The rows below fall into families. The same turns and mirrors carry the whole set onto itself and the rows of a family onto each other. For each named row, which other rows are in its family? Write them in the order they are listed.
These 30 rows form 5 families of 6 rows each.
Gadi: [ 40 -28  11 -13  42   4  -8  11   8   7  29 -27  30  -7 -71]
tonoz: [ 14  36 -24 -21 -37 -39 -23  14 -35  21  33 -38  22   5  -5]
taf: [ -2  15 -13   3  19   1   1 -21 -16  -8  37 -28 -13 -35 -66]
maz: [  2 -37  -5  11  10 -19  -4  33 -23  -2  -2 -19  13  11  29]
Letun: [ 11  11  -2 -31  21   4 -35  34 -40  42  -2 -50  15  43 -28]
vadez: [ 11 -33  -3 -37 -10 -25 -26  -3  -8   7 -12   5  36 -34  28]
paro: [ 29  22  -9 -12 -15 -23 -34  35 -19  54  28  -2   3   4 -48]
durun: [ -1  -3   6  -3   7  11  12 -47  19  12  32 -17   0 -22 -49]
vuvu: [ 22 -37  -2 -32  -1 -24 -10  39 -20 -24  -1  -1  34 -36   4]
vuned: [  8  14   4 -33 -26 -22 -30   2 -39  42  12 -53  22  11 -64]
basav: [ 35   4  38 -25  41 -10  -3  21  19  19  41  -3  37 -13 -44]
fonu: [  0 -18  30 -32  51  10   4 -21 -30 -12  31  -6  31 -13 -47]
godip: [ 25 -22  13  -7  22  15   4 -26  36  22  24 -11  23 -10 -51]
lem: [ 26  11  22 -43  51 -14 -13   9  20  10  27 -16  33 -16 -67]
motuv: [ -6  36  12 -30  18  17 -26 -38 -11  -2  28 -43 -13 -26 -50]
beku: [  3  47 -27 -24 -34 -22 -34  15 -16  21  29 -36   3 -22   0]
sog: [-18  24  13 -35   8  -3 -38  16  -5  58  11 -27  19  41 -15]
Mis: [ 38   6  -6 -36   8 -32 -33  25 -24  57  -8 -47   3  27 -13]
safo: [ -2 -24   4 -24   3 -19 -30 -29 -31  13 -29  -6  12 -24  27]
kofib: [ 23  -4  -9 -12   0 -11   7  26  14 -21  14  -1  26 -42  25]
sud: [-13  32 -25 -35 -20 -22  -9  49 -29  19  43 -28  13   2 -20]
dek: [ 15 -14  -4 -20   2 -13  16  18   8 -41  -8 -17  37 -24  14]
gulo: [  3 -14  -3 -13  18  -1 -27  -9 -55 -17 -39 -24  -6 -22   1]
Zozed: [-14 -22 -36 -19  -7  -4 -16  16  -8 -13 -28 -54  11 -12  13]
fer: [  4   5 -14 -41  45  24 -13  -4   4 -12  21   9   8 -44 -47]
mutab: [ 11 -25  22 -22  27  10 -10 -26 -26  -8 -27 -55  -4  -5  12]
zigeb: [-31  32  -1 -44 -19 -13 -27  22   2  42  37 -23  21  19 -13]
momug: [  0  31  16 -20  30   0 -28 -31 -17 -11  51 -16  -9 -14 -56]
bupom: [ 33  -5  29 -29  14 -28 -29  22 -26  55   1 -52  24  29  -7]
Fav: [ 14 -24   7 -13  26   7  -8 -11 -19 -26 -24 -27 -24  -1  18]

The rest of the family of paro: maz, vuned, fonu, Zozed, fer
The rest of the family of basav: motuv, beku, kofib, mutab, bupom
The rest of the family of momug: tonoz, lem, Mis, dek, Fav
The rest of the family of taf: Gadi, Letun, vuvu, sud, gulo

The rows below fall into families. The same turns and mirrors carry the whole set onto itself and the rows of a family onto each other. For each named row, which other rows are in its family? Write them in the order they are listed.
These 16 rows form 4 families of 4 rows each.
gako: [-27 -27  -9  -9   2  35  -5  16  15  -1   0   5 -74  25 -70   9  21 -48
  -3 -10]
zup: [-19   1 -42   6  14  31 -48  23   0 -41   5   2 -67  25 -43  34 -43 -23
  23 -25]
fam: [ 38  33 -34  -7 -18  54 -24  45  -3 -18   8  32 -24   2  -5  79 -47 -27
  18 -10]
fumet: [  7  17 -53 -18 -43  56   3 -11  15  10 -28  58 -25   7 -23   8  39 -35
  18 -38]
rulik: [ -4  65  36  15  21  35  10  16  31  -8 -21 -20 -14  11 -49  41  -6   6
   7 -45]
Tebin: [  4  33  19   1  -7  31  25  17  35  22 -23   4 -11  16 -44  21  47 -39
 -29 -34]
gine: [ 18  19  39 -22 -12  64  34  31  16  25   2  15 -39  -2 -55  57  14 -32
   6   7]
zeze: [ 17  66 -26  21   5  25 -31  27  19 -30 -15   2   0  17  -4  52 -36  -8
   4 -55]
Rimo: [-34   0   8   2  25  40 -16  13  10 -23   0 -15 -75  21 -77  25 -18 -12
  24 -17]
kog: [ 38   4 -21 -22 -37  53   7  42   8  17   5  44 -26   3 -16  58  11 -62
 -11   2]
fimol: [ 19  47  27  -7   5  63   4  35   5  -8   5   1 -37  -5 -42  80 -43   3
  36  -6]
vef: [ 24  34 -45   8 -23  21 -13  28  25  -1 -16  27   2  21  -1  30  18 -54
 -31 -44]
Fale: [  8  44 -67  -3 -28  54 -27  -6   4 -24 -23  47 -22   6 -10  28 -18  -4
  46 -48]
vokur: [-10  57  -8  -3  -2  64  -2 -15  11 -18 -28  17 -33   0 -48  29 -16  29
  64 -45]
Zare: [-13  29   5 -18 -18  65  29 -20  21  15 -31  28 -38   0 -60   8  41  -3
  37 -32]
dup: [-12 -24 -55  -3  -7  28 -37  23   4 -21   4  22 -64  28 -38  19  -3 -58
  -5 -19]

The rest of the family of rulik: Tebin, zeze, vef
The rest of the family of vokur: fumet, Fale, Zare
The rest of the family of fam: gine, kog, fimol

